Rotation paths and how fast each direction turns (degrees each step):
Each turn is a multiple of 5 degrees from 10 to 175, or 0.
Each row of a path follows its step; steps can be skipped.
Path 1:
step 0: 8  0  13  0  -25  3  -6  -6  -5  11  7  0  -2  -1  -3  -1  12  17  -3  18  -4  -2  13  -3  -15  4  -12  4  4  -1  14  -9  -1  1  -7  11  27  -2  16  6  2  -11  -8
step 1: 1  -13  10  5  -14  3  7  6  -3  6  8  11  -5  -5  0  12  -5  10  3  4  -4  -3  12  -1  -5  -6  -1  -26  3  -7  5  23  7  5  -23  0  21  -19  2  3  -6  7  0
step 2: -6  -3  3  -3  -10  -21  4  1  -6  20  4  -3  -6  5  6  14  19  10  10  6  7  -9  6  -5  -8  -13  -12  -4  -5  5  -6  -2  11  7  1  18  15  -21  -2  2  19  2  10
step 3: 15  -7  16  10  -15  -22  6  17  1  8  -2  4  -4  -3  1  -2  7  3  -8  13  -1  0  12  -14  17  -12  -14  2  -14  -9  -4  3  14  -5  -12  1  8  -5  14  -10  -3  5  -7
step 4: 4  -7  23  -1  -11  -6  -2  7  0  6  -3  -4  9  13  11  9  14  0  -4  7  -9  8  4  -5  -5  7  3  -5  2  -6  -16  5  10  3  -11  -1  15  1  11  -6  10  4  36
step 5: 10  0  12  18  -11  -24  -5  12  19  -8  -7  3  2  -6  -1  6  0  7  -9  5  10  -8  9  3  0  -1  -7  -8  5  17  -10  4  10  16  -4  20  8  8  -4  1  0  10  13
step 6: 11  1  -2  -12  0  -12  -2  10  11  -9  -18  7  5  -3  -16  17  13  1  7  18  -11  6  11  12  0  -4  -3  1  -9  2  -14  1  20  4  -10  -3  -6  -5  15  5  10  11  12
step 7: 11  12  3  -9  -3  -20  -6  9  -15  -3  -16  3  0  8  -15  -3  -9  -2  -7  4  -3  -11  -1  -8  -7  -3  0  11  12  11  -11  10  1  10  -14  3  8  11  11  -16  14  19  9
step 8: 18  13  6  0  -2  4  -19  -8  11  -4  -12  10  7  -1  -4  4  6  9  -5  27  6  -5  1  7  4  -4  -6  13  17  4  10  11  -5  3  -8  8  3  1  25  6  1  0  16
step 9: 6  5  5  0  -15  15  7  4  -10  -7  -8  0  -6  -10  -7  8  -9  1  11  7  9  -12  9  28  -16  -7  -1  0  11  2  -1  16  11  7  -22  2  7  9  12  -5  7  10  1
step 10: -4  22  -12  -13  0  -7  1  -14  1  0  -5  5  -14  2  -1  4  -6  8  9  10  8  -17  16  0  1  -12  -10  1  4  -1  -6  17  -5  -1  -16  16  -3  -18  5  -7  10  2  14
-2  -5  -3  7  -5  5  -1  3  6  -2  1  1  -4  -3  -3  -2  0  0  2  -3  0  -1  -1  4  -6  3  -1  -4  6  -1  -2  3  2  2  1  4  -5  -5  -1  4  0  -1  4
90
1  1  0  1  5  -7  -3  -4  1  2  2  3  1  9  0  -2  1  1  2  -3  5  -7  -2  -4  -3  -4  2  -2  5  1  0  0  -5  1  3  6  0  0  -5  1  -2  1  6
130
-3  3  1  5  -1  5  3  1  0  5  3  0  1  0  4  -2  -2  -2  4  -2  6  0  4  -6  0  -3  1  -2  0  1  0  -4  2  -8  -5  0  5  -8  1  2  3  -1  -3
35
-8  4  5  -1  -5  0  1  -1  0  1  -4  0  1  0  0  2  -3  2  -2  0  0  -2  -7  -3  -1  3  -5  2  -1  4  3  1  -1  2  -3  -6  -3  -3  -8  -3  5  -1  4
135
Path 2:
step 0: -18  5  -6  8  16  7  10  14  -6  2  8  7  12  -6  -4  -8  2  -1  10  2  2  11  -4  10  7  0  -9  2  7  -5  -17  9  19  1  -21  -3  18  17  20  4  -9  -6  -20
step 1: -14  -2  5  -3  2  11  12  27  10  -4  15  -4  1  2  -7  10  12  13  16  -6  1  -17  6  -3  20  17  -1  10  -4  8  -17  -1  -11  -2  5  -7  5  6  -14  -12  -2  9  -14
step 2: 10  7  -1  -11  -3  -11  30  17  -5  -1  5  6  -4  -5  -15  19  1  -6  3  4  5  4  11  13  7  17  2  -1  -15  2  15  -9  8  20  -3  -20  -12  3  -7  8  7  -2  3
step 3: -12  -1  -4  11  -4  3  30  9  -3  -20  9  20  20  -15  2  -15  -11  -6  11  2  -15  2  -1  6  -3  -10  12  -6  -12  -8  0  -6  20  6  -9  5  1  1  9  -1  2  -3  2
step 4: -23  -7  12  -6  5  13  -1  11  -8  -15  5  14  2  5  -21  -9  5  0  14  -15  -14  -27  4  -1  3  -1  -5  15  3  4  5  -15  4  -11  9  1  11  -5  -6  13  2  7  7
step 5: -10  -5  8  -1  14  5  17  8  5  -5  0  -10  -7  8  -9  3  17  -17  2  -7  10  9  6  18  -2  2  -17  7  -6  8  16  5  12  -1  12  -24  -13  -16  10  15  -6  -4  4
step 6: 0  -4  -2  9  -8  -3  13  17  0  -1  10  0  21  -3  8  -5  0  -8  0  -1  -4  -2  -6  10  8  -8  15  -2  -8  9  5  9  17  -10  14  -5  -16  -14  23  -24  -8  19  -2
step 7: 9  4  15  2  11  -12  1  9  -18  7  -15  20  -4  0  -20  7  2  3  12  -6  -14  -19  -5  -4  8  -14  10  14  11  9  12  -8  9  -12  -8  -6  5  -11  5  -13  4  12  -1
step 8: -8  -6  14  0  14  -8  14  -5  -1  -16  -20  -14  5  -4  -6  14  11  -4  12  0  -3  7  4  -9  1  -29  -16  -4  -2  6  2  11  11  2  3  -21  12  -8  2  -2  11  -15  -4
step 9: -3  -4  0  -13  -22  -8  -4  0  -6  -8  9  -16  25  -18  8  4  2  1  5  -3  11  -2  3  -1  5  -2  -1  -3  0  0  -4  -3  18  -16  25  -20  18  -7  6  -7  5  15  5
step 10: 10  -8  16  6  7  -25  6  1  -14  19  -8  10  -1  -11  1  2  -3  -5  16  -10  12  1  3  6  -11  20  5  10  10  -9  -6  -14  14  -20  1  -7  7  -16  -3  -1  -7  2  -2
2  4  3  4  -2  0  4  4  -2  -3  -1  2  -4  2  -4  -2  1  2  0  -2  3  -2  1  -8  -4  1  -4  2  2  -1  -4  3  -1  -11  -2  2  -5  3  -1  0  4  1  0
115
5  3  -6  0  -1  0  0  -1  6  -7  1  -8  0  2  -1  0  9  2  1  -6  -1  2  1  3  1  -1  -3  3  -1  0  2  0  -4  -1  4  -6  1  2  -5  1  0  0  -1
100
0  3  -5  2  -5  -2  -5  1  -4  -1  3  3  0  -1  4  -2  1  -1  8  0  -6  7  -10  0  0  3  1  -2  3  -3  1  -4  3  -3  -1  -2  -3  0  3  1  -1  2  -2
110
-1  2  -2  4  7  -3  2  -2  8  -2  -3  -1  3  -4  -4  -1  -2  -2  2  -3  3  5  -1  0  -4  1  0  -2  5  0  -2  6  4  6  -2  0  -4  -3  2  3  2  -4  -3
135
Path 3:
step 0: 13  -14  4  24  3  -8  -1  5  5  -25  16  1  -3  3  21  9  -3  9  -19  -17  11  1  -11  5  12  5  -3  -13  -5  -5  3  1  12  8  -14  10  -23  2  -17  0  -17  11  -8
step 1: -6  -19  2  5  10  -11  17  25  13  -2  -21  0  -17  3  -10  7  6  -3  9  -4  -3  14  8  -6  -13  -11  -2  13  -17  -6  17  16  7  4  -27  0  4  -2  20  -1  -15  -5  -5
step 2: 12  4  28  6  13  3  18  9  10  8  0  -13  21  -8  -13  -15  -18  7  2  12  12  -4  15  -12  -7  -2  -2  -1  -8  10  -11  -9  -12  6  -11  5  13  9  -21  -15  -7  4  13
step 3: 13  10  7  -1  0  5  6  9  3  -11  -6  1  7  -11  -7  6  10  -6  -8  -20  -7  7  2  25  26  -10  -19  10  19  -13  -3  0  4  5  -10  -19  -1  21  -20  -3  20  -8  3
step 4: 3  17  -5  -2  14  -10  13  18  -12  -1  -3  15  6  2  8  -17  -5  2  -12  -24  1  0  -11  8  1  -5  0  17  -13  23  5  1  22  9  17  -5  -9  -4  10  -11  -21  -3  -16
step 5: -9  -3  5  8  26  -5  -18  4  4  3  -15  -7  6  -9  16  9  -10  2  -12  -7  18  -3  -10  -16  -4  27  -8  6  -3  -17  -2  3  -2  20  -17  19  1  10  10  -17  2  -9  -6
step 6: -2  -22  -14  -5  3  4  10  25  13  -8  -13  -13  16  0  11  -29  19  2  15  6  11  8  -8  7  -4  -11  -7  -12  -5  -10  -12  14  -12  5  -13  -15  -2  1  -7  -5  5  13  2
step 7: -9  -3  17  -31  9  -5  22  -5  -2  -9  14  2  8  -32  -15  -5  8  15  -17  12  13  -5  1  4  7  -3  12  16  2  14  5  7  8  -7  -13  -9  2  11  1  -3  6  -1  -2
step 8: -7  5  6  16  10  5  15  18  -1  17  11  -10  0  -12  -5  -1  -10  -1  -15  -11  -4  -19  1  19  13  21  -23  5  -4  -8  9  17  -11  12  23  -1  -12  5  -1  17  5  2  -1
step 9: 2  5  7  10  -7  5  -24  7  -1  17  -11  20  -4  -4  -15  -17  20  13  6  -18  26  -9  -24  1  1  -7  -3  10  -14  -15  -4  2  0  2  -7  -5  -12  -3  0  -3  -17  -15  -12
step 10: 7  -7  14  0  13  -13  -5  -3  -2  15  -8  -8  16  -8  11  -1  25  -21  -10  25  -2  3  -8  -8  -12  3  12  5  1  -10  1  28  18  6  7  1  -3  0  -4  -27  -7  4  12
-2  -5  1  2  2  4  4  -3  -3  -4  -2  3  -6  6  -4  -6  3  0  -2  1  -1  2  -3  5  -3  -5  2  1  1  0  -2  3  7  -7  -1  -1  -1  1  4  -5  1  -3  -3
125
3  3  -2  3  -4  3  2  1  -6  -2  8  2  0  -1  4  -1  7  2  7  3  2  2  0  0  2  -1  3  0  1  -8  -3  -2  -2  4  -2  -2  -1  -1  -5  -7  2  -2  0
110
1  2  1  -1  -2  0  1  4  1  -1  -4  4  -4  -4  -4  -3  1  1  -3  5  -5  5  2  1  -1  5  3  -3  3  8  -2  1  -8  0  -4  1  -4  -2  -2  -3  5  0  3
80
5  -1  -3  -3  2  -5  1  -7  5  1  0  0  9  0  -1  -3  6  2  -2  -1  1  3  1  0  -3  -5  0  1  5  -1  -3  0  1  -3  1  0  -1  1  -4  1  5  2  8
95
-4  7  5  0  1  -4  -7  -2  -5  -4  6  1  2  0  -1  -4  -4  1  -1  2  2  -3  0  -2  -4  0  1  -2  -1  4  -3  2  2  -3  -7  -4  -3  3  0  0  -4  0  5
145
Path 4:
step 0: -5  -4  22  -1  -5  18  3  6  -1  -11  -12  12  8  6  18  10  -1  0  -16  -4  -15  -8  0  18  -11  -6  -19  -14  -1  -13  -5  -10  14  21  -3  7  -4  -17  -1  6  3  -11  -6
step 1: 8  -2  10  -3  11  4  -2  -18  2  38  -3  -5  11  2  -10  -7  2  3  -19  6  20  6  -3  9  12  -6  -14  -12  12  6  -8  0  -2  -5  -2  10  7  4  -18  -6  6  13  4
step 2: -15  -3  -15  -3  -9  0  -2  15  4  7  22  -10  4  -16  3  -3  -12  -13  8  -9  5  9  1  -2  15  -5  -7  10  3  -5  1  3  -4  18  -12  -14  5  21  -18  -1  -8  -23  10
step 3: 2  6  5  -12  2  -1  -12  -12  -7  11  2  -8  -24  -2  9  -6  14  8  8  2  -3  -13  1  -3  -13  4  11  0  -5  -25  3  -2  -13  14  17  1  -9  0  9  29  1  -13  8
step 4: -10  -17  -1  7  -2  7  -19  0  -29  -9  -2  -18  -5  3  -20  15  10  -1  -19  -6  -7  -9  -3  -12  -14  -12  3  -8  0  21  1  3  1  -10  9  6  -9  -1  -7  -12  6  3  2
step 5: 16  -7  8  0  -17  -2  7  0  4  -14  7  21  9  6  -6  19  1  0  4  -12  -5  -19  -8  21  8  -14  0  14  12  -6  -4  4  8  -2  -6  5  19  4  -20  9  15  0  -1
step 6: 11  -19  21  -19  5  -2  16  1  -2  11  -2  -17  -3  10  15  -9  4  -7  2  9  10  18  -3  12  10  23  -1  -3  -1  1  0  10  -6  -18  6  -12  6  9  -2  0  17  -10  -6
step 7: 3  0  -5  2  -7  15  -8  6  -5  -4  2  -13  1  -26  2  3  -9  -16  0  6  0  20  -7  -2  -5  -15  -5  -8  16  -17  13  5  0  11  -12  13  -4  -5  23  -10  -1  -20  -12
step 8: 10  13  0  4  3  -7  -6  -9  -12  23  0  24  -9  8  10  -1  -11  5  -12  -5  -7  -22  -20  -8  -11  4  6  -13  14  -12  -9  4  -19  12  1  3  -10  3  -8  -12  -5  -3  2
step 9: -17  -13  -4  10  8  3  2  24  0  -2  -5  -4  -4  4  5  -7  13  7  -17  -2  -2  3  1  4  -9  -12  -24  11  6  -4  -17  6  6  -20  14  -6  -10  11  -22  0  -8  -4  16
step 10: 5  -3  8  0  3  -18  9  -5  -10  0  -4  -3  -11  -10  -18  11  15  -3  8  -6  5  9  -5  1  16  -21  -14  5  -2  -11  -7  -20  -12  11  -1  2  26  6  4  23  1  1  -3
-2  4  -4  -1  0  7  -1  0  -2  0  1  6  -4  2  3  4  2  5  -4  0  -1  3  1  1  -3  -2  2  -6  3  7  3  -1  -5  3  -1  5  -2  -6  -1  -1  5  1  1
95
-2  3  -1  3  -5  -6  -2  0  -3  2  2  -1  -1  0  9  1  -4  3  3  1  -6  -3  -6  4  6  -3  2  1  -1  6  1  2  2  2  -2  2  2  3  -1  1  -4  1  -4
125
0  2  -1  -1  -2  -1  -2  5  3  2  1  4  -3  4  2  -4  6  0  2  -4  -4  0  -1  5  -5  6  2  -6  0  -2  -1  0  6  -3  -5  -7  1  1  -2  3  0  -5  3
120
1  2  -1  -1  7  -1  -3  2  -3  -3  2  -4  3  -6  2  -2  1  -4  -3  0  -5  -1  -1  -1  -5  0  3  -4  -2  -2  1  -3  0  4  -1  -3  -3  1  3  5  5  4  -10
95
3  -4  -3  3  1  3  -6  0  -2  0  -3  1  -3  0  -4  -4  -1  4  -1  -1  -7  -4  -2  1  1  7  -4  4  -4  -1  1  5  -1  6  -1  4  -2  0  7  -3  1  -1  2
85
-2  0  4  0  -1  2  2  4  -1  -4  -1  -2  -4  1  1  -2  -6  -4  -8  -7  -1  3  1  -4  -2  3  0  1  -5  7  3  -1  0  3  3  -4  2  2  -4  -5  -3  -5  -2
160
Path 5:
step 0: 13  12  9  -14  0  -5  1  11  13  -22  -11  0  -1  -19  -15  11  13  18  -5  -7  -11  -3  0  -2  -13  -1  -10  -3  -12  8  7  -2  -4  -23  1  5  15  12  -4  17  -2  -6  1
step 1: -7  -3  -12  -11  1  2  9  3  -7  18  1  6  4  -17  0  4  2  -3  4  11  -22  4  -18  -16  -14  -8  -6  13  -5  3  10  -14  -3  20  5  5  -13  13  -10  15  6  6  23
step 2: -2  9  -6  -5  25  18  0  -13  -3  11  -14  -8  5  -9  -2  1  -4  3  -9  8  14  12  12  12  -10  -6  1  -3  -7  -18  -8  -20  11  -7  -22  4  4  14  -16  6  -3  8  -6
step 3: -10  -13  1  2  5  -1  8  6  -3  7  1  1  1  3  -13  1  23  7  4  18  3  -7  7  12  2  -2  -5  -30  0  -6  -11  -8  -4  6  2  11  -33  -2  12  10  -8  -15  5
step 4: 1  13  -3  -11  -2  -10  -28  2  -5  1  7  13  5  5  -27  16  2  0  9  -5  -11  12  19  -1  -3  -7  0  -10  -6  9  -6  2  17  5  -6  -8  -2  -5  3  13  -8  12  -20
step 5: -23  8  -10  -1  -2  -3  -6  5  17  14  5  -11  -3  -12  7  -5  5  -10  26  -6  -1  0  11  -8  -23  17  -12  -2  -5  0  8  18  -6  -8  2  16  -4  10  14  12  -5  3  3
step 6: -12  10  -13  -5  19  15  5  3  -9  6  -24  -14  -8  10  12  4  2  4  8  -11  -26  8  6  -6  13  1  7  -2  7  16  -1  -1  14  1  -18  -6  7  -6  8  6  -6  -2  15
step 7: 10  7  -5  -24  15  -2  16  2  -1  8  1  7  1  -19  0  -7  -3  7  16  -12  3  -3  17  21  10  7  13  6  7  -2  7  -8  -16  5  2  16  -2  -7  4  5  4  -24  -12
step 8: 5  -10  -2  5  -9  6  2  20  7  -4  9  -2  -13  -16  -2  -6  6  5  -5  -6  -14  23  -1  11  9  -18  -10  -11  -4  18  7  -11  -3  8  -3  6  5  -4  -13  7  -29  1  -10
step 9: -11  19  -5  -4  9  -3  1  3  -14  -3  8  23  -5  -30  -16  -5  -2  -5  9  -1  -10  5  -16  -9  2  5  -3  -17  1  -18  5  4  -16  -19  -4  -2  0  1  -12  -2  -2  11  7
step 10: 2  -10  -9  0  8  22  23  -2  1  5  -1  0  -10  13  -3  6  -3  -12  3  -9  -9  22  6  -7  4  -6  -2  4  2  -6  -13  5  4  -12  5  13  -23  24  -9  10  7  18  -4
-5  4  -4  2  -2  3  1  -3  3  0  -3  5  1  1  1  -2  -7  2  -1  -1  -1  3  -7  -3  -8  4  0  0  5  -3  -2  2  -1  3  -2  3  2  0  1  2  -4  7  4
90
-1  3  1  -3  -1  -1  -4  4  3  1  -3  -3  1  3  -4  2  2  2  0  -7  1  1  -3  0  2  -3  -1  7  4  -1  4  7  2  -5  3  -3  -3  7  7  2  2  2  3
65
Path 6:
step 0: -9  -11  4  -1  -7  -1  -5  -20  -1  -16  19  12  3  14  11  8  -8  -10  0  -11  5  2  2  -4  -13  -9  15  -20  5  -13  -9  -16  -7  -1  -8  2  -4  -12  -1  -6  -5  16  9
step 1: -6  20  6  0  0  5  14  20  -20  18  6  -1  -13  9  -6  2  7  4  3  -11  -20  13  -12  -10  -12  -6  5  -4  9  1  2  0  12  9  4  -9  2  2  -10  -3  8  -13  12
step 2: -6  2  3  8  -1  3  3  7  9  -18  -33  15  14  5  7  -10  -5  -12  6  -3  -4  9  4  8  11  9  4  2  -14  -5  20  0  2  2  10  -1  -7  14  1  4  -10  -8  12
step 3: 4  -15  16  -22  2  -4  -2  -1  12  -24  8  -14  -9  -4  12  13  -5  -13  4  -15  7  4  -7  0  0  1  -4  -10  5  -7  -16  -18  -3  11  8  0  -3  -13  -5  -9  5  -6  -4
step 4: -4  17  1  10  -1  13  2  3  -28  0  0  -8  -17  2  -5  -3  17  -7  -2  -8  -13  -4  -2  2  4  -1  5  -13  -6  11  -1  -2  2  0  -2  2  -11  -9  -23  13  15  17  6
step 5: -18  -1  1  -1  6  -4  2  4  -8  -2  -10  33  20  7  -4  -9  -16  6  5  -5  6  8  5  -3  -15  9  6  -14  -5  -11  12  -10  -14  2  -6  14  -3  1  -8  -1  -9  -4  7
step 6: -1  3  10  -11  8  7  7  -4  8  -6  8  -16  0  4  10  9  -12  -9  1  -6  -16  6  -14  2  -9  -3  8  1  17  -11  0  -10  25  18  1  -9  -12  -9  15  -3  -4  -11  14
step 7: -2  7  4  16  -6  0  -3  11  -13  -16  -18  -1  -9  18  4  1  23  -13  -7  -17  -5  15  1  -15  14  -3  -4  11  -6  6  -4  3  -4  8  16  -1  -8  7  -9  -2  6  6  1
step 8: -7  -8  15  -15  3  9  1  11  4  -15  -1  20  -3  -7  0  -2  -8  -7  11  -5  10  -5  0  22  -5  6  7  -21  -4  -2  -4  -2  -24  -8  5  -5  2  3  -17  -10  -2  -3  13
step 9: -2  9  4  -6  -6  -5  9  -11  -9  0  7  -12  -2  -1  10  4  -7  -5  12  -5  -14  9  -2  -8  0  -4  2  -29  -5  -1  6  -25  25  -5  -8  0  -4  -16  0  10  12  0  6
step 10: -10  4  -3  14  6  4  2  16  -11  3  -23  1  -2  1  -4  -9  5  -4  -8  -10  -5  9  -2  -7  -7  9  3  9  1  -7  4  -5  -1  35  5  17  -5  0  -20  9  -7  -8  -10
-2  -3  2  -8  -1  3  2  3  -6  1  2  1  -1  -1  -4  -5  0  2  -1  1  1  -3  2  -2  1  -4  -1  2  1  2  -6  -3  -3  5  2  3  1  -1  -1  -5  -5  -10  -2
155
5  -1  -1  -2  2  -2  2  -4  1  4  7  -3  6  -1  6  3  4  0  -5  -5  1  0  5  3  5  5  2  -4  1  -4  0  -3  -1  2  1  1  1  0  1  -3  -1  -3  6
125
0  3  -1  0  -1  3  -4  7  -3  7  -5  2  -2  1  3  -1  5  -1  -2  -3  3  2  -3  -2  5  6  1  4  -2  0  0  5  -2  -3  -6  1  0  -5  -2  2  -6  -2  3
125
0  -1  -3  -5  1  1  1  1  4  1  7  1  -2  -4  -1  3  -5  -3  -5  -2  -2  3  -10  0  -2  1  -2  -5  0  1  1  7  -3  1  -3  -2  -4  2  -1  -2  1  -4  -3
140
-1  0  3  3  -3  0  1  2  1  0  0  4  -1  4  2  2  2  -3  2  -1  -1  5  1  -1  1  -5  1  2  3  1  -2  6  1  -1  3  -8  4  6  6  -8  -4  -2  6
65
4  -8  4  -2  1  0  1  -1  3  -2  -2  8  2  -1  2  1  -1  1  0  -2  0  -1  0  2  -4  4  9  2  0  3  3  -3  -2  -2  -1  -4  3  -6  1  -3  -5  3  -5
130
